One turn sends every row of this set to another row. A few are shown first. Where does it send the rows asked after them?
mupo: [ 2.05 -0.13  1.83  1.15 -0.96 -1.29 -0.22  2.35 -2.46 -0.35 -1.54 -0.85
 -3.92]
papek: [ 0.85 -1.41  1.64 -0.38  0.32  0.32 -2.50 -1.28 -0.84  2.47  1.26  0.28
 -2.58]
Rek: [-1.32  1.87  0.58  1.61  3.06 -0.35  0.98  1.30  1.25  0.38  0.87 -1.39
 -2.47]
goko: [ 0.45  1.85  1.75 -0.72  2.14 -2.44  0.37 -0.97  0.08  2.38 -0.16 -0.92
 -4.32]
Nura: [ 2.64  1.70  3.71 -0.43  0.70  0.36  1.69 -1.77  2.71 -0.56 -1.61  0.69
 -5.06]
zumid: [ 3.73 -0.04  3.09 -0.85 -0.28  1.51 -2.01 -2.36  0.10  0.11 -0.55  1.23
 -3.53]
keb: [ 0.29  3.64  1.12  1.05  0.09  0.45 -2.64 -0.10 -0.63 -1.97 -3.35  1.05
 -3.31]
los: [-0.72  0.55  1.52 -0.55  2.22 -2.02 -0.63 -1.46  1.37  1.77  0.17 -1.30
 -4.73]
Gikef: [-0.37 -2.39  3.03  1.60 -0.71 -0.74 -1.93  2.03 -0.40 -0.27 -0.96 -1.24
 -3.94]
Kol: [-0.24  3.35  2.35  0.94  1.42  2.09  1.56  0.70  3.83 -0.77 -1.08  0.88
 -1.64]
nofo: [-0.23  0.15  1.50  3.58  0.04  1.32 -0.89  1.33  0.32 -3.13 -0.84  1.60
 -4.14]
bipos: [-0.74  1.30  1.58  0.16 -0.20  0.43  2.73  0.37  2.70  2.68  0.36  1.89
 -2.41]
Negin: [ 0.13  1.38  4.34  3.59  0.24  0.64  0.24  2.70 -1.00 -0.63 -1.23  2.05
 -2.59]
Kotuk: [-0.61  0.92 -0.17  0.02 -0.37  0.70  2.32 -0.39  3.15  1.26  0.51  1.70
 -3.30]
subim: [ 1.35  0.77  5.26 -0.17  0.95  0.53  1.06 -1.52  3.48  0.23 -1.43  0.59
 -4.62]
tirot: [ 0.86  2.35  3.34  0.50  2.81  0.78  0.59 -0.56  1.71 -0.72 -2.25 -3.04
 -3.50]
kepi: [-2.43 -0.79  1.47  2.36 -0.73  1.98 -1.37  0.79 -0.21  0.08 -2.57 -1.57
 -2.91]
batem: [ 1.59  1.15  1.40 -0.60 -2.67  1.11 -1.66  0.35  0.63 -1.50 -4.01  0.06
 -3.36]
Bup: [ 0.09  0.50  4.64 -0.26 -2.30  0.98 -1.96  1.27  1.05  0.69 -3.91  0.12
 -2.03]
zepu: [ 1.64 -0.95  1.25  0.08 -1.27  2.34 -0.85 -0.90  1.10  0.92  1.29  2.92
 -2.14]
fipeb: [ 0.66  2.14  3.58  0.52  2.86  0.81  0.48 -0.49  1.89 -0.62 -2.18 -3.03
 -3.40]
fipu: [ 2.93 -0.43  4.79 -0.67 -0.08  1.44 -2.15 -1.88  0.32  1.21 -0.52  1.27
 -2.81]
lutum: [ 2.14 -0.09  2.34  0.05 -1.24  1.97 -0.17 -0.30  0.25  2.00  1.04  3.18
 -1.44]
vepe: [-0.67  0.35  0.59  0.97 -1.41 -0.43 -2.72  1.95  1.50 -1.74 -0.35  2.72
 -2.99]
Tufi: [-0.02  1.77  1.09  1.96 -0.97  1.25  0.55  1.45 -2.53  0.68 -3.22 -1.00
 -2.44]
geken: [ 2.09 -0.21  1.02 -0.58  0.15  0.05 -1.66 -1.11 -1.91  2.44  0.97  0.50
 -2.56]
Meti: [ 0.25  2.04  2.63  0.89 -1.28 -1.19 -1.37  3.18 -0.12  0.36 -0.81  3.23
 -1.62]
vonut: [-1.11  2.11  0.61  1.62  3.09 -0.40  1.20  1.43  1.06  0.50  0.83 -1.32
 -2.37]
Buf: [-1.77  2.30  4.32  1.48  0.55  0.49 -3.48  0.59  0.43 -0.08 -3.11  0.94
 -2.19]
Getup: [-0.20  3.32  2.06  0.92  1.39  2.09  1.54  0.55  3.87 -1.01 -1.08  0.82
 -1.81]

vonut moves to tirot
zepu moves to papek
Tufi moves to keb
And these:
Nura moves to Kotuk
Bup moves to Meti

One turn sends every row of this set to another row. A few are shown first. Where does it send the rows asked after them?
Gufem: [-1.32 -1.85  0.36 -0.24  0.41  0.97 -2.98 -0.47 -3.15 -1.49  0.50 -1.21
  2.37 -1.97 -0.84 -1.48 -0.11  0.05 -0.85 -0.98  2.77  0.62 -0.70 -0.44]
vuni: [-1.34 -0.53  1.68 -0.73  1.67  3.35  0.57  0.17  1.39 -1.10  0.61 -2.14
  2.75 -2.46 -2.30  4.34  1.35 -1.76 -4.86  0.78 -5.21  0.57 -1.16 -0.62]
Zedab: [-1.47 -2.41  1.59 -0.61  2.21 -0.70 -2.32  0.38 -1.66 -2.24  0.48 -1.32
  1.47 -2.68 -3.10  4.94  2.23 -1.28 -1.86  0.49 -2.81  1.70 -0.69  4.84]
venu: [-1.09 -2.03  0.60  0.52  0.69 -0.77 -3.84  0.04 -2.37 -1.64  0.93 -0.77
  2.13 -3.30 -2.01  5.19  1.62 -1.24 -2.86  0.43 -3.32  1.57 -0.43  3.77]
lala: [-1.54 -2.97 -0.33  0.94 -0.35  0.67 -2.12 -0.19 -4.57 -2.34  0.15  1.79
  0.69 -1.59 -0.97 -0.43  2.71 -1.66 -3.33 -0.54 -2.42  3.16  1.07  2.55]
tup: [ 0.05 -2.18  2.83 -1.45  2.79 -3.04  0.01  0.54 -2.40 -2.31  0.78 -1.52
  1.46 -2.19 -2.66 -2.78  3.05 -0.63 -1.47  0.28 -1.57  0.73 -0.82 -0.22]
lazum: [-0.60 -2.70  1.74  0.43  0.95  0.28 -2.56  0.33 -2.99 -1.85  1.22 -0.90
  1.70 -3.06 -3.31  5.26  3.52 -2.09 -3.29  0.68 -2.19  1.07 -0.38  4.06]
lut: [-1.47 -0.81  0.47 -0.94  1.29  3.20  0.65 -0.64 -2.19  0.19  1.38 -1.74
  5.74 -1.64 -1.42  3.52 -0.76 -0.12 -4.61  0.57 -2.97  3.05 -0.77 -1.54]
gazo: [-0.31 -2.81  1.75  0.39  0.48 -1.92 -0.96 -0.17 -4.54 -1.59  0.21  0.52
  0.01 -1.48 -2.38 -1.40  4.25 -1.01 -2.81 -0.12 -1.58 -0.34  0.58 -1.97]
nisa: [-0.85 -1.64  1.20 -0.34  0.39  0.49 -1.12 -0.64  0.35  1.65 -0.19 -0.65
  1.98 -4.13 -1.85 -1.23  1.96 -0.31 -6.24 -0.68  1.25  1.55  0.35  0.81]
loked: [-1.55 -2.52  1.25 -0.29  0.56  1.83 -1.92 -0.32 -3.95 -1.58  0.45 -1.21
  1.94 -1.30 -1.80 -1.15  1.43 -0.74 -1.23 -0.71  3.69  0.45 -0.29 -0.27]
tino: [-2.38 -1.92  1.33 -0.69  1.20 -3.63 -2.13 -0.22 -4.34 -1.22  0.45 -1.05
  2.23 -1.33 -0.80 -1.98  1.49 -0.60 -2.50  0.89 -2.49  2.01  0.53 -1.49]
pefir: [-2.40 -1.35  1.22 -1.45  1.35 -0.81 -1.58 -0.85 -1.66 -0.32  0.57 -2.84
  2.66 -2.11 -0.57  5.06 -0.82 -1.72 -2.49  1.41 -3.37 -1.00 -0.47 -2.39]
foli: [-2.45 -1.76  0.48 -0.70  0.97 -0.05 -1.03 -0.95  0.97  1.41 -1.91  0.15
  0.29 -3.01 -1.71 -0.72  1.21  0.57 -4.86 -1.34  0.46  1.68  0.85  0.82]
Boru: [-2.21 -0.91  1.48 -0.57  1.43  3.58  0.61 -0.02  0.86 -1.02 -0.05 -1.61
  1.94 -1.67 -2.35  4.89  1.56 -1.77 -4.87  0.70 -5.28  0.51 -0.53 -0.94]
pif: [-2.20 -2.47  1.34  0.25  0.85  3.95  0.07 -1.01 -1.38 -1.03  2.24 -1.42
  1.47 -0.79 -2.84 -1.32  2.94 -1.72  0.81  0.76 -3.12  1.45  1.18 -2.55]
gusa: [ 0.84 -2.95  1.01 -0.01  1.28  0.89 -0.37  0.56 -2.39 -3.39  0.70  1.05
  0.56 -2.73 -2.47 -1.48  3.63 -1.51 -2.32 -0.96 -1.77  2.20 -0.51  3.89]
ponab: [-1.27 -1.81  3.03 -2.67  3.26 -0.21  0.89 -0.10 -0.30 -1.30  0.71 -3.71
  2.14 -2.21 -2.55  4.41  0.79 -2.10 -1.64  1.43 -2.19 -1.54 -1.43 -0.93]
rizo: [-1.49 -2.07  0.86 -0.51  1.38  4.65  2.35 -0.70 -2.34 -0.37 -0.43  0.13
  2.19 -0.21 -3.22  4.66  1.77 -0.20 -3.90 -0.59 -2.34  1.21 -0.04 -1.76]
big: [-1.84 -2.29  0.97 -0.98  1.55  1.06 -1.71 -0.27 -2.58 -1.99 -0.27 -1.28
  1.38 -1.23 -1.76 -1.42  0.43  0.12  0.05 -1.14  3.05  0.58 -0.73  0.27]
moz: [-2.48 -0.76  1.74 -0.83  1.52  3.33  0.43  0.03  0.51 -0.84  0.52 -2.36
  3.04 -1.76 -2.07  4.59  1.21 -2.08 -5.25  1.30 -5.11  1.24 -0.64 -0.74]
Pak: [-0.49 -2.21  2.25 -0.67  0.82  1.01 -0.17 -0.58 -2.29 -0.59  0.96 -2.08
  1.49 -2.30 -2.26  5.36  2.13 -2.71 -3.39  1.13 -1.97 -2.81 -0.53 -2.61]
pofet: [-3.12 -2.21  1.86 -1.34  1.49  0.44 -0.07 -0.67 -0.20  1.49 -1.12 -1.03
  1.41 -2.44 -2.39 -0.84  2.23 -0.63 -5.74 -0.08  1.68  2.56  1.09  1.41]
dodet: [ 0.60 -0.88  0.83 -1.52  2.87  3.22  2.26 -0.15  0.76 -1.10  0.35 -1.06
  3.42 -2.28 -2.92  3.08 -0.07  1.02 -2.39 -1.12 -3.16  1.24 -2.09 -0.58]
tur: [-2.03 -1.89  0.98  0.49  0.35  3.54 -1.02 -1.09 -1.61 -0.67  3.09 -1.94
  2.97 -1.50 -1.92 -1.68  1.93 -1.72  0.20  1.19 -3.41  2.04  0.97 -2.80]
kuda: [-1.47 -2.28  0.54 -0.77  1.52 -0.55 -1.62  0.37 -2.93 -2.79  0.96 -0.29
  2.68 -2.34 -0.83 -1.80  1.17 -1.34 -2.45  0.19 -2.47  4.58 -0.21  4.09]
puro: [-1.50 -1.81  0.99 -0.03  1.24  3.15 -0.39 -0.92 -0.12 -1.20  2.50 -1.84
  2.03 -1.70 -2.35 -1.94  1.72 -1.05  1.44  0.52 -3.71  1.58  0.39 -2.26]

ponab moves to Pak
big moves to loked
And these:
lala moves to kuda
tup moves to gazo
foli moves to pofet
Zedab moves to lazum
vuni moves to Boru
lut moves to dodet
puro moves to pif

One turn sends every row of this set to another row. A few are shown first. Where does it send the rows asked after them?
Tivu: [-1.66 -0.70  0.66  1.51 -1.27  2.59  2.54 -1.85 -1.72  4.13 -0.68 -1.42
  0.03 -1.11  2.13  0.20  1.72 -0.86  0.69 -0.73  3.74  1.99 -1.80  0.72
  3.63  0.05 -1.66  1.72  0.27]
lesif: [-3.30 -0.97 -0.73  1.52 -0.23  2.69 -1.01 -0.54  0.80  2.34 -0.16 -2.25
 -1.38  2.98  2.07  0.42  3.28 -0.08 -0.86  0.06  1.37  1.22 -0.72 -1.48
  1.51 -0.58  1.21  5.25 -1.70]
Seb: [-3.21 -0.95 -2.07  0.41 -5.13  0.56  0.65  1.02 -1.19  2.54 -1.56 -2.83
 -1.63  2.14  1.36  1.46 -2.98  1.52  0.19  2.04  0.15 -2.04 -1.18 -0.52
 -0.68 -0.89 -0.24  1.90 -1.73]
Fon: [-4.49  1.99  1.93  0.71 -2.60  2.67 -0.83 -1.13 -0.75  0.09 -2.74 -2.73
  0.94  0.44  0.12  3.38 -1.78  1.20  0.31  0.44 -1.04  0.23 -1.85  1.45
  0.77  1.13  2.46 -0.56 -0.55]
Gemun: [-3.32 -1.09 -1.97  0.98 -1.54  0.74  1.39 -1.66  0.39  3.36 -0.21 -4.63
  0.16  0.35  0.72  1.90 -3.24  1.42  1.53 -1.41  0.06 -3.09  1.40  0.37
  1.35 -0.90  0.58  2.44 -0.43]
rodot: [-0.20 -0.89  2.29  1.05 -1.35 -0.91  0.58 -0.05  1.22  0.31 -0.78 -0.24
 -0.04 -2.54  3.38 -0.60 -2.31 -1.77 -1.48  1.56  0.28  0.68 -2.23  0.01
 -0.06  1.15  1.76 -0.57  0.53]
Fesiv: [-3.79 -1.90 -1.18  2.05  0.49 -2.39 -1.69 -1.21  1.26  2.32 -4.19 -1.29
  0.72  1.12 -0.75 -0.94 -0.45  0.46 -1.21  0.87 -0.18  1.29  1.20  2.88
  0.73 -1.31  1.96  1.27 -0.48]
riba: [-0.63  1.12 -0.75 -1.20 -2.25  0.46  2.04 -0.49 -2.42  1.93 -1.75 -2.22
 -1.72  1.94 -0.03  1.27  1.93 -0.05  2.90  1.79  3.61  2.26 -3.07 -0.21
  2.94 -0.03 -0.79  1.92 -0.95]
Bifo: [-2.39 -0.77 -1.36  1.28  0.14 -0.91 -0.66  1.00 -0.95 -1.00  1.56 -3.39
 -2.51  2.72 -0.17 -0.37  0.69 -0.99 -0.04  3.27  3.95  1.68 -1.65 -1.50
  1.23 -0.27  1.83  2.65  0.69]
turu: [-2.69  0.29  0.57  1.27 -1.88  0.25 -1.10  0.56 -2.64  1.57  2.09 -4.47
 -1.07 -0.35  1.33  1.78 -2.01  0.62  1.09  3.07  4.47  0.41  0.69 -0.28
  0.20 -2.46  2.47  2.26 -0.71]
gusik: [-1.79  2.49 -0.47 -1.05  0.73 -1.44  0.28  1.33  1.79  1.79 -0.79 -1.74
  0.55  1.91 -1.31 -1.78 -0.17  1.66  1.69 -1.19  0.11  0.38  1.62  1.18
  2.58  1.36  1.25 -0.65 -0.56]
bok: [-3.76 -2.09 -1.07  1.62  0.57  1.59  0.29 -1.25 -0.26  0.51 -2.68 -2.21
  1.78 -0.13 -0.50  1.42 -0.35  0.58  0.80 -0.56  0.19 -0.47 -0.93  1.98
  1.54 -1.65  5.45  2.23  1.56]
rifo: [ 0.89  0.20  0.69 -0.57 -0.61  1.66  1.24 -3.21  0.16  0.75  0.57  1.68
 -0.10  0.57  2.11  0.45 -0.10  0.93 -1.06  1.71  0.57  2.83 -2.47 -0.85
  2.18  0.04  1.35 -0.12  0.78]
Kogep: [-2.63  0.54  0.78  1.02 -1.58  0.73  0.68  3.13  1.01  3.17 -1.10  0.49
  0.22  0.53  1.26 -2.90 -0.21  1.01 -1.84 -0.43  0.31  1.53  0.47  1.36
  1.10  1.95 -0.53 -1.31 -0.76]
mava: [ 0.97 -0.27  1.57  0.58  0.50 -0.96 -2.61 -1.04 -0.68  0.51 -1.01 -2.20
 -3.02 -1.06  1.12 -1.76 -0.97 -0.77  0.88 -0.11  2.50 -1.13  0.25  0.86
  0.86  2.35 -0.76  0.18 -1.58]

lesif moves to Fon
rifo moves to turu
rodot moves to Bifo
And these:
Kogep moves to riba
Tivu moves to Seb

